Each path is a new rotation, seen through one point. The rows after it are directions, each followed by how far the rotation turns it, in degrees per step (0 if it stays put).
Each turn is a multiple of 5 degrees from 10 to 175, or 0.
Each row of a path follows its step; steps can be skipped.
Path 1:
step 0: [  6  11  15 -36   3  37  15   7  -6  21  -8   5   0   4 -29  23 -24  20
  21 -15 -14  -6  17   4   5 -18  18   3  25   9   8  10 -10   8  36  -5
   1  -8   8  21  16 -15  10  -8  -2 -21  -3  15  -6   4]
step 1: [  8 -11  23  -4   8  15   2 -17   5  18  -2 -26 -11   5 -14  -3 -28  30
 -14  29   4   0  -2  -9   4   4  15   0  -5  21  19   7  -7  38 -17 -10
   7 -17  28  22   8   1  -3  14 -10 -25  -3 -21 -17  26]
step 2: [ 10  -5 -19   2  -1  -3  -2 -11 -14 -21 -12   2   0  11  -2   4 -18  28
  19   3  41  -4  -5  -2   2  22   0  -7   2  -4   3 -33 -20  19  19  -8
 -14 -14   4  27   7 -13  30  34  11 -24   3  -3  12  21]
step 3: [ 14   5  10  10   0 -26 -20   1  -8  13   6   2   6 -15   4 -17 -23  28
  30 -18  27   7 -21  -2   3 -14 -23 -14   8  20   0   5 -11  12 -12 -15
  24 -18 -23  21  -9 -25   6   4 -29  -9 -15  -9  16  -5]
step 4: [ 20   8   6  21 -30 -35  -9   8 -12  10   8   5   7   3 -24  -6  11  13
  -4  32  17  -3   2   8 -17  -5  17  16   3  -3 -18  -4 -26   0  -3 -22
  -8 -18 -21   4  34 -25  -7 -24  -4   0 -18   1  21  11]
step 5: [-15  -7  24  15 -20 -17   6   9 -19  14  -4  26   8  20 -29 -10 -10  16
   4  -7  -9  24 -19  10  14   6  11  10   8   9   5   4 -14 -10  14  18
   5 -10  -6  14  35   5  -9  26 -21  23 -17  35   3  -2]
step 6: [-28  24  -8 -18 -22   5   5  -8  -7  35  -6  17 -20  25   4  15 -16  26
   7   0 -19  -2   0   5  -1 -35  29 -12   0   8  -3 -11   8  11  -7  -8
 -18  -5   9  20  28  -1   4 -19 -31   3   5  16   1   5]
step 7: [  6 -18  19 -10  -5  19  -1 -35 -10   2   1   3   6  27 -12  -2 -22  15
 -15   5  -1  -5 -10   5  -3  -5  25  -8   8  41  -8 -44   5  19   3 -15
  18   8  23 -18   7  -1  12   1  -5  10 -19   4 -17  27]
step 8: [  9  13 -18  -7 -11  20 -21  16   0  20  -7   6  -3 -12  -8  18 -27  12
  20   6  29  -8  10   8  15  10   1   5 -11  17 -18 -24  21  36  12 -18
   4   9   5  -1  -6   5   7  41  -8 -10 -13  20   9  22]
step 9: [  8   9  15 -19  -2  -6 -31   9  28 -21  21 -24  19   2 -13  11 -32  19
  29   8  14   9 -10 -17 -16 -24  -4 -14   0  13 -25  11 -11  -2  10 -11
  17 -15  -6   8  -1   1  13   6 -12 -10 -22   0  12  29]
step 10: [ 30  -4  -3  15 -18  -6 -22 -10 -17  13   9 -15  41   0   2  -5   2  21
   4  33   0   6 -10  -4  10 -12  -3  29  25   2 -20  15 -29   9   7 -17
 -19 -16   7   4  14  11  -5  24 -17  -6  15  -6  19  11]
Speeds:
[ 0 -4  3  8 -8 -3  4 -3  6  1 -9  0 -2 -1  0  1  9  9  5 -3 -6  0 -1  6
  1 -5  0  3 -3  0 -6 10 -7 -4  5 -2 -6  3  3 -2 -4  1 -2 -2  0 -1 -5  4
 -3  0]
60
[-7  7  7  4  2  2 -1  0 -4  4  1 -2  6 -1  1  4  3 -2 -1 -2 -5 -5  4 -7
  4  1 -4 -4  1  0  1  3  5 -2 -1 -5  2  0  7 -5  2  0 11  3  6 -7 -4  5
 -1 11]
45
[  3  -3   1   3  -1   6   4   1   5  -5   5 -10  -6 -10  -1  -3  -2   4
   7  -2   5   2  -5  -8   2  -3  -2   9   0  -2   0   0  -1   5   5  -3
   3   0   7  -1   2   1   4  -1   2  -1  11   0   5   3]
45
[ -2   1   4   1  -8  -8  -5   0  -1  -1  -6  -4  -2  -2   1 -10  -3   1
   2   3   1  -5  -4   2  -1   1  -6   2   9  -7  12  -5   2 -12  -3   1
  -3   1   0   2  -1  -3  -4   0   0  -4   0  -2   5   3]
45
[  1  -5   5   7  -5   2  -4  -5  -5   0   4   1   4   4   0  -1  -1  -1
   1   4   0  -5   1   4  -1  13   8   9  -4   1   0   1  -3   0  -4   2
  -3   2   1  -6   1   6   4  -3   2   3   1 -13   2   5]
125
